In the data rows, zero lies at 4.5, halfway between 4 and 5.
Some points:
4 8 1 6 7 3 6 4 2 6 2 5 2 2 4 4 7 3 6 6 6 4 8 5 3 5 4 2 6 5 5 6 6 3 3 2 4 6 4 4 5 1 5 5 3 3 3 5
5 4 5 4 2 4 4 5 6 6 3 6 5 6 7 5 6 6 6 4 6 6 5 5 1 4 6 5 5 7 4 2 6 3 4 4 2 6 1 2 4 4 3 5 5 6 3 7
5 4 4 5 6 6 5 5 6 2 5 6 6 1 2 5 5 7 4 2 6 5 7 3 3 3 3 5 5 3 7 6 5 6 3 5 4 3 7 0 3 5 7 8 7 5 3 4
6 7 5 4 4 5 3 6 3 4 4 5 3 1 0 4 5 1 2 5 1 7 4 4 4 4 6 7 3 7 4 3 1 5 3 5 5 3 2 4 3 2 2 8 8 6 4 2
4 5 5 6 4 2 4 5 5 5 5 3 3 3 4 4 4 7 7 6 0 3 4 4 2 4 3 7 5 4 7 6 9 5 3 3 1 4 2 3 6 3 3 2 5 4 5 5
5 6 0 4 2 7 3 5 3 5 3 2 6 1 5 7 5 4 3 3 7 3 6 5 5 4 5 8 7 3 4 5 6 4 4 1 5 6 3 3 6 5 6 4 5 2 5 4
6 3 4 2 5 5 5 6 4 6 7 3 5 5 4 6 4 3 7 6 6 4 6 4 4 3 5 7 4 7 3 3 3 5 2 5 7 2 3 3 5 7 7 4 2 4 6 6
3 4 3 5 5 5 4 5 6 6 2 5 1 5 1 3 2 6 3 3 6 3 6 7 1 3 6 0 4 0 3 3 5 5 5 4 3 3 3 3 5 6 6 2 7 6 5 5
3 6 6 5 6 3 3 6 6 6 6 4 6 4 9 3 3 6 6 4 5 6 5 6 7 3 6 5 6 2 6 6 4 5 4 7 9 6 2 2 6 2 7 4 4 7 4 4
4 6 5 5 4 4 5 4 3 4 5 5 3 4 5 5 3 7 1 3 3 6 7 1 1 4 3 3 4 7 7 6 6 3 4 7 8 5 5 6 4 4 5 4 4 7 5 4
7 7 6 4 3 3 7 5 4 3 5 5 6 6 5 3 4 3 6 7 7 3 5 7 4 4 4 4 3 5 4 4 1 5 8 7 4 4 6 2 8 1 1 1 5 2 4 3
5 7 6 4 4 8 2 4 5 3 7 3 6 5 2 2 6 6 6 6 6 6 5 4 6 5 6 4 4 6 3 7 3 4 7 5 3 2 2 4 2 6 4 4 5 5 2 7
6 6 3 5 5 4 6 5 6 3 7 5 4 5 6 2 6 5 6 3 4 4 1 2 3 2 3 3 4 2 4 3 0 2 2 4 5 5 5 4 3 4 5 4 3 5 5 6
3 3 5 5 7 4 1 1 6 7 8 7 7 5 3 7 6 2 4 6 4 5 4 4 5 3 4 3 0 6 4 4 5 5 7 2 5 5 6 6 3 4 5 4 6 4 6 6
5 1 7 5 5 3 5 5 6 6 3 3 7 2 4 2 5 6 6 2 7 3 3 5 2 6 3 7 5 5 2 2 3 6 7 5 3 3 4 7 3 2 6 5 3 4 4 3
6 2 6 5 4 3 6 3 5 1 3 2 3 3 4 5 4 4 2 7 1 4 2 4 6 4 5 5 3 6 2 4 6 5 4 6 7 5 5 3 6 4 6 4 1 6 3 7
6 3 4 3 6 4 4 6 5 8 6 4 4 3 8 3 1 2 4 5 5 6 6 2 6 5 5 2 5 6 6 6 5 6 5 5 5 4 3 6 6 3 4 3 7 2 2 2
0 3 4 3 7 1 6 3 5 4 1 6 5 5 4 8 3 4 7 4 3 7 3 5 6 6 7 5 5 3 4 4 1 2 3 4 4 3 4 4 3 5 4 3 5 5 3 4
5 5 5 7 4 3 8 3 9 3 7 4 2 5 5 5 5 2 3 4 6 7 3 4 3 4 8 5 5 5 7 4 7 4 6 3 4 3 3 5 6 5 5 7 6 6 5 6
5 4 9 5 4 3 5 5 2 4 2 4 4 4 7 5 4 3 6 5 7 3 5 5 2 6 2 4 2 2 3 5 5 2 4 4 5 5 3 5 1 5 6 2 7 6 6 3
2 4 4 4 5 5 7 3 5 6 5 0 6 3 2 4 5 4 4 5 3 1 1 5 5 4 4 2 7 6 6 5 5 8 3 5 7 3 3 3 3 5 5 7 6 5 7 4
5 2 5 6 4 5 2 3 2 4 2 3 1 4 5 5 4 5 5 4 6 8 7 4 3 5 5 6 7 4 5 6 6 6 6 6 4 5 4 5 3 2 4 7 4 5 7 1
4 5 6 2 4 2 6 5 3 6 5 5 5 5 5 4 4 6 5 6 4 6 6 6 4 4 5 6 6 5 4 5 9 2 7 4 4 2 5 4 6 7 6 7 4 3 4 3
8 6 4 5 6 4 6 9 4 7 4 2 2 6 5 5 4 3 3 5 3 6 6 3 6 2 5 4 3 3 6 4 3 4 8 4 3 5 7 4 1 7 5 5 3 4 6 5
3 4 4 6 5 8 4 5 4 4 3 5 3 4 3 3 5 7 4 2 4 6 6 7 8 2 0 4 2 8 4 3 3 3 6 4 2 4 4 4 4 5 4 5 2 6 4 5
6 7 5 2 8 1 4 5 4 4 6 6 4 3 5 4 4 7 3 1 4 4 4 6 7 6 6 4 2 6 5 6 7 4 4 4 4 5 2 5 4 3 4 6 4 4 9 5
4 4 8 5 5 7 4 5 6 4 4 8 6 8 5 5 4 5 1 7 5 3 4 4 5 5 4 4 7 7 6 4 3 2 2 2 6 3 6 3 5 3 5 6 5 3 7 3
6 4 4 7 3 4 3 8 6 5 7 4 5 4 4 4 3 4 8 5 4 5 2 6 6 7 3 4 4 5 5 5 5 2 5 2 5 6 8 5 3 5 5 8 4 6 4 4
3 8 5 5 8 6 2 4 3 2 4 4 5 5 7 6 2 6 6 5 4 6 1 5 4 2 4 4 5 4 3 3 5 5 5 5 6 5 6 2 3 6 6 5 8 2 4 7
5 3 2 4 8 6 7 5 5 6 7 3 4 9 3 3 6 4 8 6 7 6 6 5 5 7 6 5 5 6 1 3 5 3 5 6 6 6 8 6 6 1 4 6 7 8 5 6
3 6 6 6 1 9 7 4 1 6 1 7 7 5 6 2 5 5 8 3 2 4 6 2 5 6 5 4 4 3 3 5 5 6 6 4 3 3 3 6 6 5 6 3 4 4 4 3
6 7 2 6 4 5 3 3 7 5 1 5 4 5 7 4 3 3 7 6 4 2 5 7 4 2 4 6 4 3 5 7 4 3 3 7 3 3 5 6 6 7 3 6 1 6 6 2
5 2 3 4 5 7 5 5 8 3 2 6 5 7 5 5 5 1 9 3 5 5 5 6 3 4 2 3 3 5 8 3 8 6 6 5 6 5 4 3 3 5 5 2 5 3 5 7
6 7 6 2 5 6 4 9 3 6 3 7 4 3 2 6 7 4 2 6 5 5 0 2 5 8 6 3 7 3 7 6 6 7 4 4 3 4 5 7 6 4 6 3 3 6 3 7
5 7 5 6 3 3 2 2 3 7 6 4 3 6 2 3 3 3 6 3 7 3 6 4 4 5 3 7 5 6 6 4 1 5 3 8 5 3 7 6 6 5 4 5 3 1 4 7
7 6 5 6 4 5 4 5 5 4 4 6 8 3 5 2 3 4 3 5 1 5 8 7 2 5 4 6 5 3 0 3 4 7 4 3 7 4 4 5 6 5 4 6 5 4 3 7
3 4 6 3 4 5 4 3 1 6 6 2 4 6 7 6 8 4 5 3 5 6 5 6 4 2 2 3 6 4 3 4 4 5 4 1 4 3 5 5 9 5 2 2 5 8 4 4
3 3 8 2 4 5 4 6 7 6 8 7 2 2 2 7 6 4 6 3 1 4 5 4 5 3 6 8 5 4 3 6 4 4 3 6 6 7 9 4 5 3 4 4 5 4 7 4
4 5 4 4 4 2 5 5 5 6 4 2 5 6 7 5 6 4 3 5 2 4 5 6 4 9 2 5 4 6 7 6 3 6 5 7 2 6 6 2 4 8 4 4 7 7 4 8
5 2 3 5 5 7 4 5 2 3 6 4 2 7 8 6 5 4 5 1 5 0 3 5 5 2 7 4 2 5 5 5 7 4 1 6 4 5 4 5 4 4 6 6 6 4 1 6
5 4 5 4 4 1 5 6 6 3 6 6 3 6 2 6 3 3 3 1 5 5 5 3 6 7 2 3 7 6 3 9 4 5 6 2 9 5 4 5 5 6 3 4 4 5 5 5
4 4 2 6 6 5 7 6 6 5 5 4 2 7 5 6 6 9 2 5 4 6 4 4 5 6 4 7 3 3 4 6 3 6 3 4 5 4 3 7 5 5 4 3 7 2 3 3
4 1 4 5 4 2 2 5 4 4 4 5 4 2 4 2 4 5 4 6 4 2 6 2 8 6 6 4 8 8 6 5 3 2 6 4 6 2 5 6 5 6 1 4 6 7 5 6
7 4 3 3 4 3 5 1 6 5 4 5 5 7 4 2 5 4 6 4 6 5 2 3 7 2 3 6 6 6 2 4 7 9 1 6 4 7 7 5 2 5 4 3 6 5 5 3
1 6 3 8 4 5 6 5 3 5 6 7 5 6 4 6 2 3 2 7 6 4 4 3 6 3 4 8 6 5 4 2 6 6 5 4 1 6 2 5 3 2 5 2 4 7 5 5
4 4 5 2 4 6 4 3 5 5 5 5 5 3 7 4 4 3 1 6 4 4 5 5 4 5 3 3 5 2 3 6 4 2 2 5 0 5 5 4 5 4 7 5 6 4 5 5
2 4 4 2 3 4 1 7 4 1 5 2 5 8 3 1 3 5 5 3 4 6 6 4 5 4 3 5 2 2 6 3 5 4 5 6 3 6 4 7 5 4 5 5 4 5 4 5
5 6 3 5 5 7 3 2 5 5 6 3 4 1 8 5 1 4 4 2 5 3 3 4 3 8 3 5 5 3 3 2 8 3 6 6 4 4 4 2 6 5 1 4 3 4 3 2
3 5 7 6 6 7 6 4 5 1 4 4 4 4 6 5 3 5 6 5 6 2 6 4 2 6 5 5 3 1 6 4 2 9 4 2 1 6 4 7 6 6 4 6 3 4 6 6
2 6 4 7 4 3 6 5 4 5 5 5 6 2 5 3 8 2 2 4 5 4 3 5 6 3 5 4 7 3 3 5 5 2 5 6 6 3 5 7 1 4 3 5 6 1 5 8
4 4 4 4 5 3 1 5 7 4 5 2 3 6 5 7 5 6 3 6 3 6 5 4 3 5 4 1 4 6 4 5 5 6 2 4 5 2 6 1 2 0 4 7 2 2 5 5
4 4 3 3 0 4 8 5 1 3 9 8 6 3 3 6 4 5 4 8 4 6 5 7 4 7 4 2 5 3 3 6 3 6 4 4 5 3 4 7 1 5 2 5 1 5 3 2
6 3 5 6 6 5 3 3 4 4 5 4 6 8 5 4 6 7 3 4 2 1 7 5 5 3 7 4 6 3 7 3 3 5 6 1 5 7 6 4 0 5 4 4 4 5 4 3
5 2 2 4 3 7 4 2 4 3 4 6 5 4 6 5 4 6 3 5 5 7 3 6 7 4 5 5 3 3 7 4 4 5 6 5 4 1 7 6 4 2 5 1 4 6 6 7
Along one direction, these points spread out more than along any other. Take the direction at right angles to it along which they spread out most. Go by this last direction. Where along it does each point below lie, from 0 to 99? The average is 50, and the first point in the table lies past the average. One standard deviation of the points above along it is 16.
3 3 4 8 6 3 5 6 4 3 5 5 8 4 2 7 6 3 4 4 6 3 4 5 5 2 7 2 4 5 3 5 5 6 6 8 1 3 5 4 7 7 5 3 3 5 3 2 53
5 6 4 2 4 5 8 2 4 4 4 4 4 2 2 4 2 5 5 3 3 4 5 7 1 6 6 4 8 7 6 5 3 4 6 5 3 8 3 5 4 5 7 3 4 3 2 4 68
6 1 7 5 7 7 5 3 2 5 6 6 4 3 1 2 7 4 4 7 4 6 3 5 6 7 6 4 5 1 4 4 5 3 3 7 5 5 3 2 4 7 2 5 2 4 5 4 62
7 8 5 8 2 3 3 4 7 5 4 2 5 6 3 8 4 6 5 3 4 3 8 6 7 7 4 4 4 3 6 1 6 3 2 5 5 4 5 6 6 3 7 4 6 4 4 3 46
5 4 5 4 4 5 5 3 6 4 2 3 5 4 6 9 5 6 7 6 5 4 6 3 8 2 2 2 5 3 4 1 4 5 7 5 4 7 1 6 6 5 4 7 6 3 5 6 40
5 5 2 0 5 5 4 5 7 2 3 3 7 8 6 6 5 3 4 3 4 2 5 0 3 5 5 5 5 4 4 6 6 1 6 5 6 7 5 4 5 2 4 6 5 6 5 3 35
5 1 5 5 5 3 4 4 1 5 4 5 7 6 1 4 4 4 4 5 3 6 1 4 5 3 3 5 5 3 7 5 4 3 7 3 5 5 4 4 7 3 5 7 4 5 4 4 54
4 4 6 7 3 5 7 5 3 6 3 2 9 4 2 4 3 5 4 5 5 8 3 5 4 3 7 4 2 6 4 6 4 5 0 3 5 7 6 5 6 6 0 3 3 5 4 5 59
4 3 5 5 5 5 1 5 7 2 5 6 4 5 6 4 9 5 4 5 5 7 3 6 3 4 4 4 4 7 5 2 3 4 5 6 7 7 4 8 5 8 5 3 4 1 5 2 37
4 5 3 5 1 3 4 3 1 3 5 6 2 5 6 2 4 4 8 4 4 6 4 3 5 8 6 3 3 5 4 5 3 5 4 3 3 5 5 3 7 6 8 3 6 3 8 3 58
2 6 6 2 5 3 4 3 5 4 4 4 4 3 5 2 6 1 4 6 6 5 7 4 7 5 6 6 1 5 5 3 7 6 2 1 6 3 7 5 3 4 5 4 4 5 2 2 53
3 5 4 4 1 4 5 4 4 6 1 5 2 3 4 5 5 6 2 7 5 1 2 5 3 4 4 6 0 3 6 5 4 6 8 4 7 6 4 4 5 6 6 7 3 6 3 4 60
